In the data rows, the value 128 means zero.
Two rows play each game, the first against the second. How much does the first row win by? 10 is about a draw, 20 a big win and 0 a big loss. Wins can go round in a circle: one row can beat a second, the second a third and the third the first. Each row has two weighted sums of its numbers, A and B, taken from their middle values. A row wins by its A times the other's B, less its B times the other's A.
109 156 56 181 60 177 158 103 138 161 59 101 123 142 170 152 123 103 167 149 108
137 94 127 84 128 117 130 165 168 148 134 129 128 104 73 167 100 132 152 49 90 -> 8
198 145 81 156 114 193 173 137 91 173 89 168 85 156 111 179 148 88 145 142 161
148 125 118 159 83 122 159 150 88 102 77 177 151 150 201 135 120 123 117 146 176 -> 11
115 134 64 166 84 121 162 139 108 94 66 146 186 145 157 133 82 116 130 182 163
170 123 87 172 95 132 131 100 130 122 105 161 77 154 166 77 179 80 109 122 122 -> 8
110 107 109 109 127 106 124 153 147 196 151 131 120 110 106 182 96 104 162 63 70
172 85 140 119 140 100 125 134 176 221 163 139 123 111 105 215 87 50 187 31 92 -> 10
125 130 144 103 132 102 66 92 125 114 139 50 149 123 90 67 102 191 127 152 120
92 91 183 75 71 126 155 121 161 169 124 107 43 126 82 127 120 140 126 87 144 -> 16
196 158 77 171 89 175 165 125 106 173 71 124 77 163 131 176 151 106 144 137 141
147 140 96 160 71 184 183 167 85 147 87 136 102 161 177 168 150 72 166 127 121 -> 6
86 122 164 99 165 66 110 152 127 159 152 96 133 82 68 90 102 130 125 75 71
88 160 135 200 90 153 159 92 142 62 118 166 160 171 174 125 106 121 154 155 185 -> 11
154 133 49 191 113 164 129 111 131 120 47 109 118 121 143 162 114 129 159 137 120
119 144 129 107 169 119 95 11 76 152 133 38 179 147 96 127 33 204 69 155 127 -> 10
157 86 130 109 143 94 96 161 121 171 168 131 137 89 116 114 86 101 151 71 71
75 114 162 118 160 94 76 164 132 120 150 94 129 58 96 110 120 152 142 105 85 -> 11
157 104 74 147 118 125 127 83 110 137 78 148 139 167 167 119 137 103 105 145 156
136 81 113 140 91 114 156 102 112 126 63 155 82 151 169 147 166 122 138 114 154 -> 8
137 108 156 100 153 105 103 139 185 172 190 134 92 140 101 117 153 126 120 140 129
138 92 133 111 135 81 116 117 130 187 171 107 110 119 70 173 119 95 181 45 81 -> 10
116 125 120 181 139 169 156 69 150 66 125 167 113 143 216 111 113 134 137 160 176
160 165 79 168 80 127 171 127 89 124 104 162 177 143 158 135 86 163 130 149 172 -> 12
108 173 83 174 90 130 167 84 97 109 103 175 163 119 203 151 146 142 160 157 197
155 151 70 189 106 170 120 114 137 170 38 111 60 145 186 201 141 69 143 139 113 -> 4
110 114 154 114 153 96 73 151 152 103 184 84 125 86 84 86 133 145 155 120 70
143 80 169 101 124 122 135 113 134 174 167 105 93 94 85 121 108 128 158 88 122 -> 10
177 73 64 155 92 99 146 129 110 120 58 160 68 186 168 127 143 74 107 118 156
68 141 185 106 128 112 37 152 140 78 114 71 157 100 116 23 175 193 123 167 104 -> 6
181 131 130 113 105 153 169 143 126 142 133 170 123 191 138 139 177 107 105 99 131
118 164 175 83 176 130 106 67 98 104 140 84 125 165 102 119 146 169 88 130 106 -> 9
165 90 148 120 147 88 143 152 142 192 160 132 148 77 112 203 90 80 200 43 63
52 116 204 107 161 52 43 63 144 50 130 106 174 101 151 50 152 191 100 230 98 -> 11
207 163 101 145 143 151 201 190 86 117 146 193 126 146 125 146 240 95 113 132 195
102 94 153 104 183 154 90 104 173 138 166 99 100 145 94 94 162 171 61 150 95 -> 14
157 135 100 162 82 130 154 89 81 143 87 164 91 148 197 99 151 58 110 107 184
151 110 89 158 91 92 156 145 68 101 73 182 176 152 205 99 124 103 147 129 199 -> 12
88 122 179 110 168 82 62 85 117 113 127 70 122 93 96 62 131 189 86 130 96
63 127 161 94 184 110 38 166 119 100 154 75 120 77 118 53 153 195 94 127 91 -> 9
152 135 124 165 117 99 147 137 150 76 128 164 100 140 216 132 178 121 116 142 149
107 133 154 99 161 124 79 180 136 98 156 93 134 59 88 103 106 131 151 77 96 -> 11
107 99 153 95 160 142 109 98 156 125 163 86 94 160 62 65 121 155 128 152 111
161 97 160 79 159 121 107 169 165 171 215 129 126 120 113 130 155 124 135 62 119 -> 10
93 121 130 81 122 124 142 111 160 136 129 113 96 127 86 142 93 94 122 103 128
135 144 95 118 162 100 105 13 93 130 133 72 157 108 112 101 97 180 76 149 97 -> 6
153 112 166 76 140 120 86 158 142 135 181 135 101 140 93 112 188 148 121 136 153
81 107 181 109 153 102 52 114 127 86 135 80 139 112 178 84 150 162 100 195 88 -> 8
201 142 103 93 120 138 163 186 116 149 192 198 120 146 99 124 205 106 115 125 177
147 100 106 129 101 156 131 107 107 79 104 161 138 153 167 133 130 103 128 134 173 -> 9
176 157 92 140 114 142 181 159 117 155 70 175 136 152 139 188 166 57 125 139 146
116 100 133 90 118 164 175 160 147 148 169 118 105 145 80 136 132 135 110 109 132 -> 6
126 87 156 74 139 127 142 139 154 177 157 123 82 129 58 150 97 104 138 102 108
164 106 122 96 102 128 180 125 126 173 146 166 114 128 124 134 148 109 125 148 144 -> 8
108 138 157 114 208 99 70 62 113 131 129 50 155 121 120 46 89 192 103 136 86
164 82 162 100 149 55 136 148 184 184 147 149 106 138 99 174 115 80 201 48 83 -> 7
161 110 132 115 136 96 141 161 142 134 133 144 97 111 82 166 89 102 174 52 46
178 113 97 106 122 167 175 223 118 131 142 198 98 161 121 146 190 118 83 119 163 -> 3
153 99 172 83 176 135 124 171 169 146 171 119 87 146 140 112 165 114 111 134 126
90 145 184 89 167 85 55 141 114 115 171 74 115 83 97 58 124 176 71 131 89 -> 10
153 134 65 187 107 129 166 106 109 90 114 166 150 145 197 143 157 101 142 140 170
103 159 153 100 169 98 72 114 98 126 181 62 130 124 90 78 109 174 89 138 89 -> 13
117 110 73 171 93 111 154 129 60 82 87 185 189 161 154 123 66 139 119 162 196
142 91 136 105 123 82 146 146 145 197 130 124 95 67 64 183 80 66 200 67 62 -> 6
204 150 60 147 108 161 156 115 103 176 45 136 97 131 128 179 159 116 141 122 107
110 126 152 94 74 154 159 134 163 199 143 115 107 133 64 126 129 107 141 116 143 -> 16
108 138 94 205 100 132 160 137 127 116 100 147 151 125 170 177 102 153 162 182 181
148 164 103 135 85 105 183 136 70 65 89 181 186 138 146 96 62 167 121 171 175 -> 10
143 87 162 129 132 77 156 128 165 205 165 136 136 121 122 156 75 120 200 34 70
131 154 56 165 36 109 167 126 87 109 115 164 209 162 151 149 83 98 161 159 171 -> 13
101 111 159 104 156 93 75 181 117 159 161 99 118 92 122 87 98 132 180 96 75
153 145 55 164 99 177 169 164 138 168 113 135 139 136 125 143 143 102 113 158 114 -> 9
184 109 173 80 107 101 129 150 146 186 139 125 123 86 120 185 118 91 174 59 85
117 125 138 116 158 127 118 58 80 136 174 76 140 134 93 99 103 158 102 152 106 -> 13
184 125 50 165 154 164 202 120 101 147 90 161 120 157 173 188 163 124 119 130 131
205 111 99 142 131 144 155 156 106 137 91 166 100 146 153 175 179 82 140 140 128 -> 12
166 113 209 127 142 65 126 212 134 156 143 121 124 74 111 152 70 87 185 48 69
124 138 50 174 71 136 182 150 130 131 92 133 168 148 141 142 74 171 156 150 168 -> 14
125 123 130 90 167 156 129 107 183 153 179 133 88 145 92 144 175 122 77 92 120
165 78 98 148 81 120 153 117 126 131 93 161 98 181 174 113 179 97 82 132 140 -> 5
140 163 151 92 140 88 97 144 164 126 153 86 110 56 119 141 116 136 145 74 73
127 124 97 173 96 155 146 114 124 51 82 156 164 140 188 132 125 131 153 172 162 -> 10
221 162 79 114 158 130 204 163 129 133 151 200 108 167 155 173 222 148 99 132 159
117 148 98 210 91 195 158 93 171 91 78 145 212 122 222 173 135 142 178 157 178 -> 14
109 103 140 106 151 117 89 19 142 145 76 75 162 173 44 133 62 189 51 169 109
147 160 65 174 103 168 143 135 95 151 74 147 36 134 153 203 162 86 170 140 112 -> 10
116 88 147 127 195 112 93 38 122 141 96 52 156 122 56 102 66 153 58 193 110
152 151 111 111 115 153 155 154 122 113 189 146 95 143 126 140 185 146 93 120 160 -> 10
65 165 93 204 96 177 144 93 172 95 110 146 179 168 188 145 100 136 188 181 166
62 148 188 94 155 89 65 83 161 44 123 111 153 113 132 70 146 161 131 185 75 -> 10
120 117 156 117 132 101 83 178 137 116 162 115 104 57 129 123 119 135 130 88 85
112 117 169 53 188 116 95 112 143 166 191 135 61 126 88 95 146 115 106 120 108 -> 9
98 128 135 93 164 116 92 84 119 142 134 87 145 156 93 105 92 167 82 137 106
139 142 55 180 143 167 169 126 140 144 78 94 82 112 191 157 171 97 169 134 101 -> 10
93 113 167 98 126 154 166 124 166 182 129 98 116 113 50 145 104 135 149 127 126
142 102 88 163 78 135 152 184 127 170 47 144 152 135 179 130 99 109 114 112 138 -> 9
127 147 161 101 184 121 94 169 152 129 205 118 80 153 96 120 181 158 97 133 132
109 105 148 80 176 138 122 149 129 139 172 159 81 128 104 112 163 128 75 117 124 -> 9
165 166 102 163 114 144 138 133 181 154 72 136 123 171 152 184 164 89 134 126 127
214 139 50 142 146 168 208 139 110 138 120 214 114 178 129 162 215 126 107 113 154 -> 5
216 135 112 140 101 150 205 163 97 136 136 195 122 173 163 176 195 92 95 119 147
131 122 142 120 168 61 108 138 147 169 163 124 134 94 87 150 72 79 207 74 57 -> 10
126 114 161 134 129 99 134 165 159 204 145 126 83 93 113 172 102 33 189 67 76
72 149 141 92 133 76 57 81 101 94 134 52 139 115 126 58 94 177 114 147 118 -> 10
139 162 57 185 62 188 147 122 155 76 75 138 167 161 162 151 95 107 140 132 116
138 141 102 120 111 149 140 115 92 105 148 133 166 138 103 120 73 137 143 144 168 -> 11
102 139 137 104 88 131 139 139 111 113 148 131 98 138 149 125 88 142 102 132 145
119 152 73 213 121 139 167 110 158 66 117 162 197 185 189 165 109 171 154 168 160 -> 12
75 99 191 63 191 111 86 153 157 157 208 119 111 148 108 111 145 132 102 117 148
80 134 139 115 124 90 101 179 114 162 145 112 143 77 115 89 85 123 182 89 56 -> 13
135 113 119 134 57 94 161 137 122 118 102 159 192 145 102 134 80 171 112 139 190
89 164 143 104 185 97 54 122 91 117 128 66 147 70 114 49 92 190 81 153 94 -> 7
177 80 167 115 144 82 136 144 174 210 165 128 124 91 79 186 129 88 199 28 49
121 131 139 90 140 115 154 127 141 192 114 107 62 116 94 137 117 119 149 75 94 -> 10
150 100 156 75 176 122 115 163 126 157 199 145 83 178 105 136 177 125 72 125 135
116 151 87 209 95 145 152 118 138 111 82 134 126 137 163 141 129 109 141 157 148 -> 5
131 118 141 93 161 124 116 158 125 151 130 129 106 143 145 140 137 90 149 74 78
132 144 165 102 183 60 99 22 111 166 136 60 200 143 106 125 88 159 97 141 85 -> 7
95 143 96 114 72 139 140 144 109 140 118 118 116 118 104 112 63 147 144 144 171
80 138 157 113 175 131 67 40 93 129 137 60 149 113 104 79 82 187 50 163 131 -> 9
150 107 157 117 128 85 89 168 146 129 140 121 140 84 116 131 121 110 150 123 79
75 119 173 96 107 99 100 173 130 175 146 97 126 61 141 94 106 131 179 79 71 -> 11
109 84 170 94 110 177 152 154 164 157 147 114 88 89 100 163 154 150 119 140 98
209 127 97 113 121 186 187 161 122 129 179 218 123 157 127 162 214 112 109 137 145 -> 8
173 141 129 125 134 160 127 204 127 150 167 182 127 174 119 153 242 146 122 109 165
104 143 152 94 161 156 93 128 166 130 160 128 75 107 134 104 173 141 87 144 150 -> 11
143 163 77 178 90 169 150 154 131 176 57 132 101 152 166 187 214 86 127 107 145
121 131 167 109 146 91 78 114 128 84 116 55 138 109 105 78 79 171 84 129 101 -> 10
129 82 141 71 98 154 156 140 152 138 151 130 65 124 90 142 126 153 109 116 146
50 87 161 102 178 61 28 78 139 86 155 69 121 101 132 62 123 184 117 188 71 -> 12
121 127 75 158 75 122 151 140 42 115 74 161 209 151 156 93 102 152 123 131 153
136 115 166 75 157 173 132 135 163 160 155 145 102 131 129 109 147 149 92 114 114 -> 9
140 76 195 73 179 149 112 177 144 156 188 121 64 141 78 114 168 142 109 90 103
83 162 151 81 159 126 63 64 106 127 123 62 122 92 85 63 119 183 72 151 75 -> 13
71 173 116 220 93 147 139 92 122 39 89 154 198 155 201 135 109 164 157 180 190
172 158 126 103 160 135 156 132 122 133 173 165 65 172 100 140 178 98 90 141 170 -> 10
115 128 65 177 114 158 144 156 157 197 43 90 68 147 173 182 128 100 170 122 92
135 120 62 185 113 187 137 132 125 162 78 94 70 114 178 167 115 87 114 130 111 -> 11
91 126 90 205 116 185 144 98 159 85 86 165 190 143 184 168 101 162 174 180 123
106 134 119 121 117 156 168 135 159 123 94 139 107 143 81 116 94 123 121 127 119 -> 5
70 190 105 220 86 123 143 82 159 60 131 171 198 176 235 151 132 154 162 165 190
134 132 154 105 158 110 102 35 141 108 105 56 154 177 94 88 113 161 72 153 127 -> 12
115 134 107 210 134 126 144 74 140 73 120 154 143 166 179 139 104 127 167 162 193
215 124 127 112 118 131 183 185 119 124 144 179 103 179 103 132 185 131 116 153 148 -> 12
155 92 136 112 128 71 133 136 146 198 149 124 179 137 75 172 113 97 202 33 60
165 162 62 170 127 189 169 177 123 166 103 135 117 107 182 200 144 63 136 129 132 -> 9
124 102 191 83 181 121 110 131 173 144 198 138 99 161 123 142 164 146 124 90 106
130 108 131 127 79 98 136 123 120 128 123 147 138 130 119 105 111 157 156 132 177 -> 16
122 124 185 110 115 65 112 179 136 156 162 102 112 109 84 154 102 104 140 52 53
221 164 122 128 120 158 206 139 83 125 163 199 143 161 124 177 227 119 138 137 172 -> 11
178 133 123 118 104 180 175 128 92 153 159 170 121 166 139 124 195 113 109 135 139
81 145 166 90 159 38 103 133 141 170 180 98 177 79 109 109 110 184 166 82 76 -> 11
114 129 155 111 109 75 125 144 132 173 177 96 105 87 123 143 104 79 156 53 53
119 119 115 186 97 119 160 128 145 108 97 160 119 155 194 142 135 127 152 170 149 -> 10
140 113 115 97 132 167 137 143 147 120 138 129 106 141 90 131 60 115 121 133 144
156 92 125 120 165 77 110 148 136 192 140 148 104 100 91 176 100 68 190 37 27 -> 11
75 139 219 100 148 55 35 60 170 10 125 87 163 119 157 77 168 169 124 217 97
105 131 172 86 184 148 104 130 143 89 164 107 90 164 120 124 172 167 74 142 133 -> 6
125 173 110 223 106 151 163 86 152 51 137 164 192 123 169 169 124 144 182 175 189
107 116 149 91 97 137 137 111 121 137 165 110 104 113 79 145 113 130 153 142 154 -> 8
153 118 58 151 69 122 196 107 73 91 134 161 171 152 150 118 109 148 119 133 172
198 83 144 98 106 171 176 141 131 137 146 148 104 110 96 133 151 109 92 121 164 -> 3
138 118 129 109 188 141 123 151 158 136 187 160 138 140 115 130 208 158 95 143 157
167 132 119 136 82 80 143 66 71 119 66 158 119 122 212 111 139 92 95 153 191 -> 1
118 97 164 82 115 139 137 143 150 173 148 99 54 123 90 105 121 110 123 135 132
86 134 169 80 153 138 46 157 155 108 135 65 107 69 49 42 152 211 84 114 117 -> 6
126 102 154 89 152 50 132 137 153 198 159 122 123 69 106 178 76 78 219 29 79
117 126 89 188 83 134 149 127 94 115 68 142 165 156 166 141 103 122 144 136 166 -> 11
122 122 159 100 148 117 112 191 116 147 168 121 101 48 115 142 106 116 152 56 72
143 136 106 156 103 99 158 124 74 77 116 159 192 165 133 123 95 121 103 138 201 -> 8
127 101 155 109 145 153 90 126 176 125 141 127 54 87 98 111 138 118 112 81 105
44 144 203 92 150 67 38 105 157 68 172 111 150 118 98 58 137 173 101 173 60 -> 6
74 74 125 100 133 148 146 131 119 176 148 135 119 151 85 155 70 145 108 117 151
147 138 90 177 102 98 158 141 63 94 132 160 214 176 174 159 112 130 90 141 190 -> 15
95 165 91 214 125 154 176 65 148 75 112 180 187 173 205 119 100 155 148 151 204
118 112 139 95 111 118 124 155 143 178 166 129 117 107 109 150 131 103 153 69 100 -> 10
123 126 128 167 112 91 152 84 158 131 125 147 88 153 187 92 138 120 103 115 163
123 127 150 74 177 109 93 66 131 112 133 92 132 103 91 108 111 174 75 168 97 -> 11
130 96 150 84 167 156 123 177 135 133 165 136 113 146 125 148 197 154 100 132 127
142 98 158 104 162 138 74 107 126 127 139 97 113 131 99 96 121 152 75 130 113 -> 13
114 90 154 97 115 132 138 110 153 158 149 102 81 115 106 160 99 107 134 91 101
126 185 84 185 120 173 163 114 142 168 54 114 157 157 191 185 99 137 188 156 127 -> 6
114 148 148 94 144 164 144 177 136 145 180 164 105 174 132 124 154 166 78 120 162
137 74 94 161 78 100 152 90 108 135 101 159 79 175 155 129 161 71 109 116 127 -> 1
112 114 144 122 136 85 88 171 153 141 175 110 95 79 97 120 92 97 126 76 62
195 163 137 114 99 179 153 189 117 148 183 177 74 135 110 137 191 113 92 154 173 -> 9
221 119 90 119 114 151 189 148 82 138 144 203 110 161 141 141 213 129 130 125 158
161 137 77 161 117 175 135 98 119 154 60 129 122 138 161 170 90 63 165 117 122 -> 8
175 133 110 162 64 104 178 142 61 116 125 189 177 121 126 106 71 101 93 163 191
97 117 124 95 186 64 64 15 111 96 111 49 136 126 107 101 66 202 53 163 89 -> 16
96 117 178 78 178 163 88 142 169 134 161 145 68 98 100 98 173 140 100 113 140
139 146 76 154 66 129 169 120 18 59 104 151 188 129 128 102 91 133 128 137 189 -> 11
109 134 147 105 193 146 95 81 101 124 138 87 105 127 116 119 136 151 82 130 118
89 153 181 105 160 75 48 71 177 56 121 98 173 144 121 39 176 158 115 182 83 -> 11
160 99 110 152 90 110 138 124 115 112 96 154 91 130 209 92 137 91 94 131 148
161 125 145 97 137 162 149 157 109 137 167 184 117 147 126 134 211 126 108 129 124 -> 7
119 148 98 185 103 174 161 134 120 129 73 108 132 147 176 172 128 110 156 148 146
59 139 213 87 139 64 34 28 169 56 109 97 146 158 158 84 126 129 120 241 78 -> 9
89 138 167 99 120 98 38 122 127 103 143 70 101 100 120 45 121 177 114 144 85
116 142 169 89 113 177 118 152 113 162 172 155 78 152 118 99 186 127 64 117 137 -> 4
125 104 134 100 145 108 113 141 139 169 179 119 111 77 119 149 152 93 180 77 78
132 140 56 180 120 157 143 138 115 156 64 110 123 179 191 195 128 88 135 149 127 -> 11
110 92 132 118 166 86 106 0 107 124 128 50 186 107 86 95 64 172 52 147 86
91 107 162 83 167 122 109 160 158 159 176 125 119 122 114 149 138 92 147 94 97 -> 18
116 146 74 180 80 137 143 140 113 145 48 129 101 101 140 154 86 54 150 137 169
99 78 135 98 108 75 160 159 127 180 146 131 119 97 55 137 93 89 194 47 69 -> 15
150 139 108 167 87 144 153 167 80 198 38 135 116 119 134 203 153 99 171 151 132
145 129 138 93 158 160 122 174 159 136 194 165 108 155 121 125 212 177 108 133 150 -> 6
58 199 105 206 114 148 135 92 134 35 133 161 207 135 202 152 136 186 197 169 210
142 150 154 99 152 148 104 77 102 138 130 102 145 135 69 123 123 177 99 138 103 -> 9
121 115 170 71 199 142 100 154 149 104 168 115 76 137 132 90 176 198 114 114 126
219 161 126 126 165 162 174 174 106 136 154 200 99 176 140 124 246 118 100 146 191 -> 6
177 124 55 169 62 148 170 103 85 125 95 129 143 117 161 159 119 102 151 159 148
147 165 117 84 143 130 119 151 132 140 185 156 127 131 124 134 188 124 96 117 143 -> 15
120 153 80 162 85 127 143 138 60 98 83 151 140 149 163 132 94 115 157 123 170
183 156 88 146 145 152 191 166 120 144 93 181 114 156 141 154 158 103 113 126 160 -> 11
176 76 97 90 124 143 160 160 119 139 130 157 125 124 76 156 139 126 164 127 149
151 120 157 110 181 81 104 0 114 128 111 58 186 147 94 76 64 168 47 185 89 -> 11
122 128 154 88 164 118 96 68 116 131 144 119 144 151 108 110 174 146 87 138 105
88 133 140 203 109 169 147 102 165 61 135 164 204 163 216 157 128 157 143 171 208 -> 9
126 117 167 67 144 146 102 161 134 164 170 119 112 165 104 100 161 146 91 109 135
108 127 138 82 99 159 120 151 162 166 125 112 93 132 95 141 120 120 94 98 164 -> 10
27 200 69 239 102 181 159 73 151 60 138 154 215 157 197 150 67 169 181 199 206
160 142 42 185 101 199 159 132 146 153 53 103 175 143 160 181 121 124 140 129 119 -> 12
93 132 116 142 79 117 152 154 90 147 88 164 162 145 129 97 84 161 131 150 178
107 84 154 92 156 105 151 165 170 178 139 125 89 85 92 153 76 128 160 61 71 -> 10
164 118 42 198 92 184 146 94 129 166 45 97 133 156 132 182 133 113 191 126 113
134 152 105 156 85 92 160 141 57 74 99 151 147 124 130 134 88 117 123 136 164 -> 17
110 109 173 89 150 162 106 146 135 140 162 132 116 144 115 128 180 125 87 102 122
172 128 71 176 100 148 164 160 126 182 97 131 98 133 158 173 169 92 165 141 111 -> 12
184 141 84 146 96 164 169 180 142 154 98 179 130 168 161 182 182 137 131 152 149
135 124 148 107 162 142 98 39 141 127 164 73 176 114 67 122 140 165 98 148 128 -> 11
165 117 107 167 92 144 158 131 118 145 52 121 125 146 189 159 99 91 180 126 121
69 157 159 113 158 102 75 129 122 113 153 74 130 80 90 60 106 141 109 95 106 -> 9
210 157 90 130 112 152 187 169 124 111 145 204 92 162 133 160 177 94 97 141 187
110 142 164 106 152 78 59 76 122 118 120 46 154 93 85 84 99 180 96 112 101 -> 9
88 121 154 97 155 103 70 130 128 105 115 58 140 63 64 66 114 164 102 145 116
102 99 131 96 102 136 181 106 107 162 116 128 141 143 97 99 41 114 154 128 190 -> 8
101 188 94 208 107 157 141 140 140 69 127 162 204 173 186 153 166 145 153 159 155
86 158 116 118 181 113 56 88 120 105 134 55 151 128 79 97 89 190 69 151 118 -> 4
25 107 189 107 173 63 40 116 188 40 144 123 158 85 155 59 151 175 86 231 99
123 125 163 76 196 142 98 172 160 166 190 124 55 130 132 101 183 121 115 129 111 -> 16
255 148 90 133 123 147 176 189 86 161 136 197 139 148 157 164 171 101 100 115 130
72 178 118 219 109 183 164 93 107 55 117 158 199 149 205 141 103 158 184 197 154 -> 11
164 91 160 99 159 68 129 150 155 198 111 138 153 102 84 200 101 42 206 26 62
108 124 157 80 175 124 91 109 121 134 147 114 89 113 105 112 163 131 84 147 138 -> 7
149 91 152 101 133 133 145 151 166 199 122 123 88 98 101 148 113 103 183 75 77
214 149 101 128 107 181 168 156 114 145 164 205 128 160 120 155 210 123 100 145 153 -> 6
119 139 71 174 93 169 141 123 114 148 57 104 93 123 188 189 160 67 167 140 109
151 107 135 101 115 130 154 130 117 161 140 148 87 120 105 139 146 116 109 134 138 -> 11
157 163 55 187 99 148 156 143 129 145 15 86 98 147 171 170 132 58 147 139 100
47 122 180 107 171 118 51 122 114 61 119 84 139 88 118 29 138 196 112 152 91 -> 13
152 134 29 197 100 166 151 127 123 164 40 117 117 136 160 172 135 99 164 104 101
58 153 176 99 142 81 51 136 140 73 126 70 128 64 118 31 129 198 156 169 95 -> 11
180 121 113 121 119 155 166 156 96 130 190 219 110 121 97 134 202 125 87 129 181
130 149 167 95 128 132 112 106 107 148 175 103 141 134 111 113 130 144 73 118 104 -> 11
167 135 106 163 112 146 151 169 111 161 88 154 110 129 164 172 186 89 104 131 165
75 145 153 92 115 119 67 90 107 75 125 66 112 59 55 93 106 170 93 135 102 -> 9
81 149 184 105 165 39 65 69 163 12 125 93 167 115 139 67 137 151 153 217 101
126 127 173 102 163 119 134 186 160 186 213 141 128 131 97 137 131 72 164 67 74 -> 15
120 115 171 77 173 123 115 130 158 170 199 129 109 131 99 146 143 110 115 94 119
171 130 103 158 94 126 160 150 78 91 108 168 189 126 159 79 67 148 103 163 212 -> 8
120 133 148 112 157 100 104 11 116 113 113 41 156 136 101 89 70 160 92 162 95
85 146 74 196 128 169 171 93 150 103 81 142 172 158 195 175 132 142 190 147 161 -> 10
91 77 126 82 156 163 104 97 169 156 171 114 90 149 98 138 144 116 78 146 135
183 150 90 147 114 140 164 189 93 135 104 202 104 156 113 157 207 104 138 127 193 -> 10
147 104 163 122 130 85 127 165 180 149 152 120 124 90 105 176 119 94 200 38 29
231 134 112 119 97 146 177 194 69 157 154 208 126 129 140 160 222 106 113 118 159 -> 14
161 108 163 112 143 75 148 173 189 216 171 138 149 88 84 177 95 124 154 46 86
149 106 175 87 151 93 114 188 145 205 169 141 147 107 127 186 91 64 161 2 57 -> 10
128 91 134 113 131 128 147 189 175 185 159 159 131 84 117 182 97 84 215 51 46
117 144 65 172 90 146 136 112 127 122 12 123 108 112 163 169 145 86 151 145 119 -> 11
47 158 149 106 147 100 22 105 148 90 181 71 143 62 128 32 117 193 62 134 113
179 145 77 157 103 172 181 123 112 145 79 158 127 145 161 151 139 105 133 137 145 -> 8
43 179 119 203 109 136 136 68 126 49 113 159 211 157 188 144 73 171 192 197 198
87 118 140 147 114 160 172 129 140 135 100 126 110 99 117 125 59 125 124 84 154 -> 10
137 102 168 82 193 140 103 156 121 129 166 128 100 134 97 112 172 136 81 131 133
180 122 84 124 116 177 170 179 116 123 153 206 126 161 145 152 224 118 107 108 143 -> 11
119 86 179 68 177 145 114 126 114 148 185 103 83 108 77 103 160 132 98 125 129
97 134 175 76 98 108 157 115 132 164 123 119 78 91 77 138 126 143 130 81 111 -> 9
126 120 190 101 146 125 107 151 140 128 208 134 104 121 91 100 158 113 118 144 111
127 94 164 86 151 139 113 90 97 161 147 84 129 136 102 117 121 175 102 146 113 -> 11
180 128 89 103 138 148 177 182 124 172 166 173 109 175 90 154 175 132 133 121 131
103 129 111 129 113 120 168 117 88 141 122 155 118 110 111 112 86 111 145 145 153 -> 4
147 117 173 100 163 79 77 143 132 110 142 90 129 61 106 102 100 137 134 54 80
131 139 68 182 75 166 145 136 149 138 43 108 167 117 167 177 114 83 179 134 98 -> 10
136 115 159 112 149 116 139 189 170 162 125 125 90 121 113 143 110 88 132 97 84
139 136 90 159 66 77 155 149 49 80 131 179 209 108 161 132 65 162 161 145 211 -> 5
